In the data rows, 128 means zero.
Every row has a hidden score. In each pair, how much higher is the second row's than the first's? 15 means about the same, 30 much higher and 0 much lower. The score is a weighted sum of the row's numbers plus the product of two more (or one squared), each taken from its middle value.
[133 153 139 118 107 143 105 137 182 185  91 102  82 117  92 164 110  99
 133 158 131  91]
[150 156 132 148 130 138 117 145 118 118 113 131 114 156  88 100 125 106
 142 106 193 122]: 20
[131 209 137 139 116 140 139 135 133 139 109 122 118 146  94 124 132 102
 120 126 128 129]
[137 171 220 127 110 135 122 103 130 139 103 131 109 107 108 130 139 103
 124  97 125  92]: 17
[165 192 131 154 132 143 148 173 127 137 122 141 131 219  89 107 137 114
 140 115 199 153]
[127 159 135 109 109 148 102 129 182 183  93 105  91 115  90 165 109  95
 116 157 135  84]: 9
[140 119 115 115 139 121 136 145 124 124 205 130 116 131 153 117 141 203
  83 115 128 121]
[ 99  82 112  99 136 141  99  94 111 108  95  99 107  98 132 118  94 112
 218 124  87 110]: 9
[117 143 220 129 145 115 126  87 131 118 130 131 146 100 145 144 130 135
 125 135  84 125]
[125 118 108 120 206 112 138 121 124 120 169 122 120 126 174 123 134 158
  85 127 115 118]: 19
[140 145 128 163 156 126 161 161 126 117 144 146 167 219 139 123 130 144
 151 148 171 190]
[101 109 129 134 179 121 128  92 163 157 137 124 143 116 152 166 120 138
 152 147 107 150]: 17
[ 90  89 114 120  96 108  87  98 140 133 110  83 105  85 131 150  77 125
 123 156  81 113]
[149 181 220 115  91 150 121 108 127 136  88 128 101 119  82 113 121  87
 145  99 143  81]: 20
[127 198 128  96 118 131 135 110 138 140 108 118 121 103 107 131 126 104
 104 114 108 100]
[116 116 109  97 117 113 106 117 110 123 160 106  96 114 122 105 121 180
  79 110 125 109]: 19
[127 161 118 158 134 134 159 159 146 150 119 127 134 124 122 138 136 106
 104 152 111 133]
[105  75 106 102 137  84 116 115 109  98 205 122 154  99 200 123 120 203
  97 142  81 134]: 13
[107  92 106 123 154  99 134 135 118 114 205 120 139 114 194 132 125 203
  91 154  96 143]
[131 141 123 160 111 127 142 154 142 150 110 125 124 118 118 143 134 105
 115 138 108 126]: 10
[130 130 134 173 153 115 129 131 112 104 133 131 137 142 128 116 119 140
 152 145 153 156]
[166 180 136 151 140 143 151 172 121 136 121 145 132 219  86 104 141 111
 132 113 199 153]: 16
[127 134 112 119 142 121 121 135 120 129 205 124 121 129 131 122 136 203
  82 130 135 121]
[ 96  75  87  78  77 219  75  77  89 103  81  86  75  76  85  93 101  82
 136  81  81  81]: 7
[ 99 149 120 139 150 132 122  98 131 131 118 121 135 126 141 144 113 123
 165 138 111 167]
[130 147 125 162 186 114 156 145 126 123 158 146 171 219 165 140 151 151
 125 149 147 199]: 17
[154 113 118  92  77 179 119 106 103 114  81 131  96 117  82  87 131  82
 106  81 171  81]
[145 149 136 159 132 149 133 184 135 145 118 139 109 121 123 132 152 105
 100 146 112 124]: 8
[137 118 114 125 141 110 129 150 125 126 205 127 117 134 143 117 139 203
  91 119 140 128]
[161 171 131 101 110 147 170 177 124 122 119 146 156 162  96 103 143 107
 152 109 184  87]: 4
[142 126 119 190 143 121 162 210 135 120 138 134 166 151 153 135 130 143
 158 170 129 182]
[141 174 140 126 109 171 130 127 131 138  82 128 103 149  82 112 123  86
 170 109 180 113]: 21
[112 128 124 160 173 110 133 113 114 111 157 133 146 133 154 137 139 150
 128 151 135 176]
[129 150 220 122 116 128 131 104 130 116 109 124 134 105 126 130 116 122
 158 133 107 115]: 13
[166 126 138 148 180 124 169 158 118 114 147 184 181 142 163 134 190 143
 129 146 115 162]
[122 154 122 157 191 107 157 139 130 124 168 150 169 219 156 141 144 150
 129 158 150 199]: 29
[ 76  75  89  78 145 100  92  77  92  88 109  88 105  76 200 110 100 116
 108  98  81 101]
[128 150 115 171 129 134 113 138 141 155 122 120 104 150  97 136 131 106
 112 142 165 199]: 18
[116  76 100  78  83 129  82 118 100 102  86  94  79  93 200  84  97  95
  99  81 105  81]
[116 155 220 137 137 114 134  85 128 116 133 134 138  99 156 142 131 132
 142 138  86 136]: 15
[139 142 121 154 115 150 143 156 140 150 108 124 117 124 110 133 140  95
  97 120 111 130]
[113 147 133 140 113 148 107 111 220 220 108 109  92 117 116 219 116 102
 120 157 120 111]: 18
[111 122 120 156 170 108 132 118 117 112 154 138 143 138 154 132 130 152
 129 151 135 182]
[146 155 142 205 119 131 112 170 143 156 112 119  94 139  83 124 118 104
 140 169 161 135]: 15
[153 153 135 146 118 141 120 150 113 122 106 131 106 152  82 100 134 106
 130 111 193 123]
[118 109 148 121 148 129 129 104 124 115 101 109 133 114 125 128 105 116
 198 130 110 112]: 21
[219 124 140 110 109 151 169 178 105 113 110 220 142 145 105  98 220 101
 142  82 167  94]
[121 182 123 150 169 139 133 119 139 149 126 128 120 166 110 138 137 117
 139 143 161 176]: 16
[110 139 220 131 142 114 135  96 126 116 134 129 148  96 164 143 128 138
 157 148  81 130]
[176 138 123 148 108 140 152 210 112 121 114 149 129 145 106  99 155 105
 134 125 146 119]: 9
[131 128 123 146 163  96 153 167 127 116 205 137 156 146 163 128 129 203
 131 170 141 160]
[135 155 143 133  98 144 111 126 220 220  93 106  85 129  85 219 101  88
 137 151 147  92]: 15
[119 187 144 160 171 124 144 131 140 134 135 127 148 168 121 142 114 140
 146 164 162 177]
[136 151 114 136 149 116 143 146 125 130 205 129 132 142 141 122 141 203
  81 141 143 140]: 24
[113 104 112 135 160 101 140 148 121 121 205 137 164 124 187 136 136 203
 100 164 101 149]
[124 143 120 135 131 119 109 127 137 146 142 121  98 145 111 128 133 139
  84 126 156 138]: 18
[133 130 114 119 138 111 135 153 122 129 205 131 122 131 147 114 135 203
  87 124 130 123]
[107 166 133 179 206 125 143 126 137 134 144 136 166 162 149 152 131 149
 166 175 143 199]: 10
[104 135 143 152 122 112 115 122 220 220 120 107 127 112 140 219  95 127
 163 189 102 138]
[120 116 125 157 176  99 129 119 115 112 149 140 145 135 150 127 137 145
 127 150 129 182]: 13
[151 177 220 117  92 146 122 115 125 130  89 128  91 119  82 109 121  93
 143 105 143  81]
[180 116 115 142 121 130 153 210 122 133 122 169 146 127 138 115 182 110
  93 119 122 123]: 4
[113 156 220 125 138 118 130  91 130 121 130 129 142  96 148 145 126 132
 141 140  87 137]
[125  87 108 107 204  97 152 124 112 101 192 147 163 135 179 120 142 179
 123 135 134 142]: 21
[ 96 126 136 158 125 126 114 108 220 220 124 104 130 111 140 219  95 133
 150 193  99 137]
[110  93 112 110  77 111 110 120 113 107 122 126 136 114 120 116 102 133
 123 113 121 124]: 8
[159 101 120  92 149 130 142 138 109 109 148 141 130 135 124  92 146 138
 119  85 157  91]
[113 116 114 122 171  89 133 135 124 115 205 131 159 123 179 134 128 203
 102 162 110 157]: 13
[131 181 153 132  89 164 114  95 132 135  94 128 107 114  84 125 134  91
 102  97 136 103]
[ 76  75  77  78  77 105  75  77  77  76  91  77  77  76 154  94  81 107
  74  81  81  81]: 15
[219 124 139 115 111 146 163 176 110 113 104 220 152 144 107  92 220 103
 146  83 164  97]
[116  92  99  78  77 130  92  98  90  89  90  92  82 127  82  76  93  95
 103  81 148  85]: 12
[115 156 123 118 127 164 123  95 130 141  92 115 100 133  90 127 120  92
 146 102 146 129]
[123 104 127  86 120 131 129 109 125 120 121 123 143 111 145 128 124 132
 149 130 114 103]: 9
[159 184 129 148 137 139 151 176 128 133 121 142 130 219  82 105 142 112
 136 115 199 155]
[132 154 220 130 118 133 126 104 125 120 115 126 133 109 134 126 110 122
 160 131 111 114]: 16
[146 126 138 142 161 140 144 148 114 106 113 151 160 126 141 115 148 123
 175 136 104 143]
[125 150 130 193 131 105 137 207 130 114 138 129 147 134 149 132 121 142
 166 198  93 161]: 12
[136 175 220 105 111 138 126 101 134 132 106 131 101 109 112 126 137 103
 131 106 122  96]
[ 76  80 106 136 118 100  99  77 163 164 117  90 109  78 146 182  93 132
  98 155  81 137]: 22
[116 139 220 119 152 120 131  96 129 118 135 131 142  96 156 142 132 139
 135 143  81 135]
[105  84 108  97  77 109 110 117 104  94 114 106 115 100 111 107 101 122
 107 115 105 112]: 13
[159 182 126 149 128 151 149 167 126 132 124 143 134 219  88 107 138 115
 143 116 199 157]
[109 116 113 180 206 101 127 147 135 134 186 128 146 140 176 156 133 172
 127 198  97 199]: 12
[126  93 126  98 128 122 132 102 125 119 123 124 140 136 123 121 117 132
 124 110 177 112]
[140 141 115 124 148 129 141 158 128 126 205 139 124 139 133 121 146 200
 107 132 161 134]: 26
[124 100 108 143 134 106 146 162 109 106 177 146 160 127 170 128 146 178
  94 141  92 166]
[107  82 109  93 122 110 125  91 100  99 133 129 140 115 142 119 128 138
  96 107  94 131]: 16
[ 92 114 128 152 143 112 114  94 220 220 137 106 130 105 162 219 111 141
 141 188  87 152]
[109  75  91  78  77 124  80  77  88  89  81  79  75  84 146  76  82  82
  75  81  92  81]: 5
[109 129 124 164 157 120 167 151 141 141 141 123 162 110 160 156 132 132
 125 178  81 155]
[109 105 122 145 206  99 139 124 121 114 185 137 163 129 185 136 140 176
 127 156 102 175]: 16
[153 160 133 149 117 141 125 144 118 119 109 132 109 157  86 101 125  98
 118 109 190 128]
[159 174 133 152 135 147 148 170 128 131 125 143 129 219  83 110 140 112
 149 115 199 162]: 16
[154 132 122 130  77 164 136 183 135 133  85 127 110 135  82 114 141  85
 130 101 174  95]
[122 118 124 155 171 111 130 126 118 118 156 140 148 133 145 134 139 143
 130 147 134 172]: 17
[118 130 131 178 156 122 138 168 138 130 143 138 146 115 170 148 144 138
 119 188  81 154]
[115 126 137 116 168 121 109 115 135 133 117 114 121 121 141 146 102 127
 169 146 113 127]: 29
[129 148 117 158 183 118 155 141 129 118 165 147 176 219 149 142 147 155
 139 154 144 199]
[109 150 118 128 176 104 140 124 122 118 161 145 162 165 160 143 139 157
 131 153 142 183]: 10
[ 94  80 104  99 113 112  91  77 134 131 108  91 101  95 132 136  87 125
 126 130 100 109]
[219 134 128 108 120 137 166 164 114 112 121 220 151 135 118 104 220 101
 119  89 158 110]: 13
[135 112 122 150 135 126 108 148 125 126 119 118  83 114 136 108 114 119
 120 131 127  96]
[107 129 127 146 206 106 139 129 127 124 162 131 149 132 183 146 128 148
 171 170  96 160]: 19
[125 191 128 185 110 148 126 154 166 173 110 119 103 136 101 157 126 102
 118 173 140 149]
[146 160 136 148 120 156 120 142 114 122 112 137 109 151  82 102 130 107
 138 104 190 126]: 15
[111 102 111 133 181  98 140 149 121 122 205 145 161 123 200 132 138 203
 104 154 104 159]
[131 130 116  86 121 129 135 111 127 131 117 124 125 113 117 123 138 110
  91  98 146  89]: 15
[125 107 115 172 177 111 138 150 111 104 147 160 163 144 163 128 158 154
 119 136  99 178]
[219 142 142 101 103 150 166 184 109 113 107 220 144 143  92  94 220 104
 135  82 169  89]: 16
[147 115 122 134 122 112 208 210 120 116 135 141 206 133 152 125 131 134
 145 135 112 128]
[102  75  84  78  77 112  79  84  94 100 102  94  75  78 127  90 100 111
  74  81  85  81]: 17
[219 119 132 113 134 144 171 173 112 116 122 220 157 134 123 105 220 112
 118  97 143 108]
[101 129 133 118 185 111 123  99 144 134 142 125 132 114 155 155 120 139
 131 152  95 142]: 18
[148 140 145 142 151 113 160 158 118 108 139 156 166 145 133 118 144 141
 138 144 121 148]
[140 109 117 128 109 104 147 184 108  98 164 147 160 133 139 109 134 170
 123 130 118 138]: 10
[122 126 133 157 155 106 128 137 114 114 137 132 153 145 128 122 123 144
 151 146 151 163]
[116 141 131 141 119 141 111 107 220 220 110 105  95 115 107 219 120 102
 109 164 124 122]: 19
[129 137 125  97 136 142 111 113 139 148 124 125 107 138 114 129 138 115
  97 104 149 116]
[149 171 123 152 151 129 162 156 129 134 134 148 133 219 102 118 160 121
 109 119 196 178]: 17
[115 185 140 155 171 118 148 137 131 124 148 123 146 181 123 134 106 145
 135 175 158 179]
[111 125 116 175 206  98 121 144 132 127 181 126 148 130 175 150 122 168
 143 186 101 199]: 13
[107 136 141 148 113 125 118 115 220 220 114 106 128 119 135 219 100 128
 156 187 104 134]
[140 122 125 113 126 116 219 167 104 104 139 148 218 133 145 116 141 139
 145 128 124 116]: 10
[108 126 134 205 124 122 112 138 137 136 125 105 128 123 128 141 101 135
 156 184 125 161]
[116 123 137 205 173 113 122 169 138 135 158 120 129 120 164 151 120 155
 162 198 103 170]: 15
[ 94  89 108 134  95 115  92 110 134 131 106  91 107  95 137 137  87 118
 114 133  81 110]
[130 110 118  92 115 170 113 105 116 127  81 111 106 105  90 103 122  82
 191  83 121  81]: 19
[138 133 118 103 113 122 125 155 114 115 191 119 111 132 129  98 117 196
  93 105 144  94]
[120 148 117 166 183 124 156 146 122 122 160 146 178 219 161 147 141 155
 131 157 150 199]: 18
[118 126 123 138 143 102 137 145 122 114 205 119 137 144 158 124 108 203
 116 162 122 143]
[ 76  75  95  78  86 219  88  77  97  94  95  96 110  76 128 115 100 107
 164  94  81 105]: 17
[219 104 136 125 132 134 172 174 105 101 130 220 183 135 139 110 220 133
 153 122 132 125]
[109 114 112 127 140 116 121 130 103  97 117 109 125 135 127 102 100 125
 146 136 116 131]: 18
[132 141 133 165 144 117 125 141 116 108 135 134 138 149 128 116 123 137
 150 139 158 156]
[119  91 140 103 133 116 142  92 119 109 137 143 161 110 158 134 139 140
 156 123 127 135]: 16
[109 114 120 124 206 106 136 109 118 114 156 121 151 118 198 131 130 152
 155 157  85 145]
[121 170 165 132  92 149 115 107 125 121 102 123 126 110 100 127 109 105
 145 124 124 107]: 8
[ 76  79 103  98 125 108  85  77 163 155 124  87 112  89 162 175  90 132
 116 148  81 125]
[124 176 122 185 168 141 129 169 165 170 141 120 107 139 121 160 132 122
 128 198 131 150]: 12
[155 178 122 145 153 135 152 152 128 139 135 150 129 219 107 123 148 116
 117 119 193 173]
[149 197 132 205 123 147 129 190 157 160 107 115 100 163  84 138 125 101
 148 198 151 155]: 8
[156 145 132 149 111 136 121 145 117 123 104 132 111 158  82  95 135 105
 131 101 190 119]
[113 138 136 135 125 143 127 112 122 123 106 123 142 131 124 133 112 114
 192 129 130 134]: 16
[105 127 115 136 178  93 136 126 126 120 205 120 155 132 172 142 123 203
 103 170 106 168]
[104  86 107  93 107 138 117  77 114 108 114 122 132 119 130 132 118 114
 113 102 116 130]: 13
[104  98 103 123  88 141  85  78 162 178  91  94  77  93 100 161 105  94
  89 112  94 103]
[ 99 136 139 152 128 119 113 116 220 220 124 104 128 113 142 219  94 131
 153 188  96 140]: 16
[129 147 127 123  77 161 112 109 120 128  81 115  91 135  82 108 105  82
 130  87 173  91]
[110 138 135 151 126 131 108 124 220 220 116 106 117 116 128 219  94 123
 148 185 105 122]: 14
[111 120 124 164 172 100 131 122 120 110 159 145 142 135 149 134 132 154
 136 159 131 178]
[109 108 126 205 146 112 111 135 125 127 144 122 127 105 155 147 117 145
 135 186  93 175]: 11
[150 162 124 143 155 150 148 160 126 135 139 149 136 219 107 116 154 125
 122 115 186 177]
[102 129 138 144 122 126 116 115 220 220 122 105 134 111 138 219  96 131
 151 189  99 137]: 20
[125  85 103  78  77 122  97 118  96 106 113 100  81  97 145  82 105 123
  76  81 119  81]
[120 164 145 146 130 137 135 118 133 126 107 127 140 142 116 133 118 120
 179 131 140 147]: 17
[131 152 220 118 118 123 130 114 126 121 114 131 128 112 128 133 117 122
 155 132 104 105]
[219 135 145 112 102 137 165 179 105 116 104 220 149 148  92  89 220 100
 130  90 169  89]: 18
[219 132 134 120 119 143 172 166 110 117 120 220 151 130 116 104 220 107
 105  85 161 105]
[148 126 132 139 164 106 157 189 121 111 205 145 167 145 181 124 139 203
 133 156 135 142]: 14
[153 148 135 144 120 145 119 135 115 119 110 132 108 155  83 102 134 109
 138 109 193 123]
[170 153 132 116 118 140 204 155 117 121 117 151 179 175  94 103 141 105
 129  95 165 108]: 13
[116 187 137 166 171 113 143 143 131 126 148 115 152 173 138 141 107 149
 164 180 155 178]
[109 108 108 104 113 116 159 110 114 107 122 131 168 114 136 134 136 128
 111 122 137 129]: 16
[132 149 133 151 133 156 122 116 133 143  96 125 109 145  99 132 141  92
 147 115 164 137]
[141 127 119 158 139 130 120 131 118 122 125 135 119 143 108 112 143 115
 104 110 166 139]: 13
[141 124 128 137 145 118 184 146 119 119 129 152 192 170 143 119 134 134
 144 122 119 140]
[109  97 103  92 144 114 115 107 118 119 179 113 102 105 187 116 128 188
  74 112 105 104]: 21
[149 169 131 179 139 137 121 168 131 141 122 122  93 163  82 116 119 116
 141 149 182 185]
[142 123 127 104  82 145 118 126 150 152 115 118 104 122  92 120 119 116
  99  96 169  90]: 20
[126 209 148 115 105 143 131 118 136 143 106 125 121 132  96 132 130  97
 122 123 140 111]
[104 138 143 153 131 125 117 115 220 220 120 102 125 113 136 219  91 133
 150 188  95 135]: 21
[219 107 139 119 138 120 175 179 104 102 134 220 183 135 138 110 220 135
 148 121 129 128]
[167 136 133 157 111 148 126 186 123 127 107 147 107 151  97 109 153 106
 130 116 143 150]: 8
[141 150 125  94 206 137 124 128 117 118 105 119  98 126 131  96 125  95
 149 101 134  86]
[133 129 119 110 124 122 119 143 123 120 191 118 108 135 118 102 110 203
 108 129 143 110]: 7
[219 110 138 119 136 126 170 164 107  93 131 220 185 134 149 115 220 135
 156 116 118 132]
[ 76  75  80  78  94  79  80  77  88  86 106  85  91  76 200 112  89 119
  93  88  81  87]: 19
[149 171 123 152 160 149 155 145 128 136 140 144 142 219 117 121 154 121
 112 124 180 182]
[130 120 117 111 144 103 219 152 115 106 150 153 218 120 170 130 156 145
 110 128 104 136]: 24
[102  75  81  78  77 127  75  77  77  87  81  76  75  76  82  76  79  82
  74  81  85  81]
[124 156 133 140  95 153 111 134 220 220 101 105  91 125  93 219 104  96
 138 159 137 102]: 20
[172 144 142 147 153 124 157 170 115 115 144 167 161 154 148 121 158 144
 138 144 129 152]
[112  80 115  99 141 104 135  87 131 125 144 127 154 115 157 141 135 145
 125 125 151 132]: 22
[118  75  97  78  77 124  89 106  97  99  94  88  77  94 100  76  95 100
  79  81 117  81]
[125 137 115 124 153 124 132 145 127 139 205 126 116 133 145 125 129 203
  75 137 127 140]: 28
[162 163 143 161 119 139 133 156 120 131 108 154 128 172  82 104 143 101
 136 109 199 136]
[109 118 113 168 206 102 124 144 132 130 185 125 144 129 183 151 128 172
 126 182 100 199]: 10
[104 105 140 131  98 128 104  78 125 120 100 100 111  95 115 123 102 115
 138 112 105 100]
[219 130 116 118 129 140 166 197 106 114 126 219 147 147 112 100 220 111
 116  90 149 115]: 11
[ 80  75  91  78 118  98  82  77  87  82  96  84 106  78 194  95  80 114
 118 100  81  87]
[ 89  75 101  78  77  98  76  78  99  88 109  92 102  80 129 105  87 121
 101  94  81  84]: 8
[ 86  75  99  97 118 148  96  84 106 100 103 101 112  88 128 117 108 110
 218 113  81 120]
[106  85  99  78  77 119  96  98 103 110 107 102  84  94 100 102 116 102
  74  81 111  91]: 10
[147 168 220 119 108 142 118 101 131 138 105 127 109 105 103 127 139  97
 116 103 125  96]
[161 192 133 154 134 145 156 177 125 132 120 147 132 219  82 106 141 115
 157 116 199 153]: 21
[135 139 136 101 137 145 106 110 135 141  87 110  93 127  85 118 113  92
 154 110 146  88]
[149 167 122 156 157 139 154 149 126 133 142 147 138 219 107 125 153 124
 111 124 189 179]: 9
[ 88  75  95  96 161  91 103  88 111 101 143 104 118  79 200 124 104 152
  93 126  81 128]
[ 93 106 119 124 120 163 103  85 125 121 112 114 130 103 143 132 117 117
 154 125  97 147]: 14
[100 125 138 146 119 132 114 130 220 220 118 101 121 114 133 219  95 129
 157 186 101 129]
[ 77  75  87  78  77  99  75  77  80  76  87  83  81  76 109  82  76 107
  96  81  81  81]: 13
[104 130 139 153 131 119 114 120 220 220 121 103 133 121 136 219 100 135
 149 190  99 135]
[120  87 115  78  77 117 101 104 106 106  87 106  87 100  82  90  97  92
  93  81 128  81]: 12
[219 123 125 116 138 142 169 165 112 116 125 220 163 132 129 109 220 115
 115  99 146 118]
[219 142 141 110 109 151 167 185 112 111 101 220 150 147  93  89 220  99
 131  88 178  94]: 16
[151 134 124 111 115 128 133 158 118 122 205 128 125 138 130 103 131 200
 116 117 148  97]
[167 142 126 109 102 136 219 176 111 116 111 150 218 141  98  97 149 102
 131  90 153  85]: 11
[ 91  75  89  78  77 123  75  77  77  80  81  76  75  76  82  76  76  82
  74  81  83  81]
[ 99 125 124 124 109 154 111  97 120 120  95 106 127 118 112 128 101 111
 187 124 116 122]: 19
[ 90  75 107  78  77 219  88  79  93  92  83  95  98  82  97 101  84  97
 178  81  81  88]
[134 156 119 155 179 113 159 150 124 118 164 145 168 219 153 139 146 150
 133 158 156 199]: 24
[108 117 130 115 149 107 141 119 154 146 134 123 152 141 134 153 104 137
 158 137 147 137]
[ 77  75  97  78 102 177  89  77 104  99  99 100 104  76 137 115 101 108
 218 101  81 116]: 15
[152 209 169 146  97 155 129 132 131 133  99 136 109 136  82 118 133  97
 140 107 152  96]
[104 137 122 126 138 159 116  99 126 122 108 122 137 118 129 138 124 115
 180 127 107 143]: 14
[219 102 129 132 157 111 172 147 107 107 149 220 183 123 169 131 220 140
 130 127 109 149]
[117 183 140 181 123 119 124 158 162 144 124 118 141 136 125 167 110 130
 165 198 125 155]: 10
[129 134 121 205 126 130 110 148 131 132 125 120  98 118 110 134 136 112
 112 158 134 149]
[113  93  96  96  77 118  94 106 114 121 130 105  88  99 113 111 116 127
  74  87 115 100]: 18
[115 132 130 169 150 113 114 154 124 119 142 121 135 144 136 132 110 142
 162 168 131 197]
[139 168 130 166 166 123 157 165 121 123 150 146 169 219 137 124 129 147
 150 148 170 185]: 26
[142 133 126 120 204 128 120 139 113 120 136 131 111 138 115  96 134 134
 115 109 147 106]
[145 155 122 147 141 140 123 132 121 125 126 136 116 147  95 116 144 111
 102 111 176 141]: 7
[105  92  87  82  92 130  89  92  90 101 100  99  80 121  94  89 113 100
  76  81 130 107]
[121 153 139 138  97 149 112 130 220 220  95 103  99 122  92 219 106  97
 143 157 138 102]: 20
[111 209 159 135 136 112 144 130 133 130 124 119 153 133 130 136 107 134
 179 178 116 138]
[121  95 124  78  95 112 119 105 104 100 104 124 128  93 130 111 111 121
 143 117 109  91]: 14
[106 132 139 161 132 137 113 117 220 220 115 108 129 117 141 219 100 133
 156 192 109 135]
[117 108 113  78  81 134  95  90 135 137  97  94  87 111  91 107  95 103
  91  85 138  81]: 13
[142 130 151  90 118 133 162 111 122 123 113 142 152 115 113 113 145 108
  97  92 141  91]
[115  90 114 127  77 107 116 133 110 106 132 113 133 119 121 116 104 140
 122 119 143 130]: 12
[120 102 110  78  77 172  81 102  98 100  81 100  75  93  82  78  96  82
 218  81 115  81]
[127 159 135 153 102 116 132 141 134 124 144 130 153 155 129 130 124 145
 125 141 199 153]: 14
[141 151 156 124 113 132 136 121 133 137 105 120 113 143  88 121 118  99
 123 108 175  96]
[108  84 113 100 136 110 133  86 131 132 139 134 153 121 157 143 131 141
 118 115 153 139]: 19
[116 180 137 180 119 126 121 149 163 155 110 110 130 131 123 162 103 121
 179 193 130 154]
[ 94  75  95  78  97  83 104  77  97  89 141 103 116  76 200 114 109 155
  76 102  81 110]: 20
[128 203 143 174 174 119 145 146 136 130 140 124 152 174 131 140 120 140
 166 178 165 177]
[112 144 145 116 186 104 129 113 119 104 145 121 134 106 173 117 108 150
 150 154  88 111]: 22
[125 144 113 154 177 101 158 142 124 126 167 150 166 219 157 138 145 158
 129 155 147 199]
[131 116 107 103 125 112 120 126 115 121 205 125 122 122 157 109 131 203
  92 115 120 111]: 10
[108  75  96  78  77 219  75  77  89  98  81  83  75  86  82  76  80  82
 120  81 110  81]
[219 135 130 115 123 156 174 167 109 114 122 220 142 141 107 104 220 101
 124  90 150 103]: 20
[118 185 137 198 164 115 132 167 163 160 148 120 136 140 144 168 114 147
 171 198 110 160]
[153 118 117 155 140 115 158 210 111 106 138 149 164 134 154 116 148 143
 157 150 115 152]: 7
[104 108 126 123 164 108 132  93 158 162 145 126 147 137 154 167 122 146
 120 132 131 150]
[110 100 110 123 158  97 135 137 115 109 205 127 153 112 200 131 133 203
  91 147  82 152]: 11
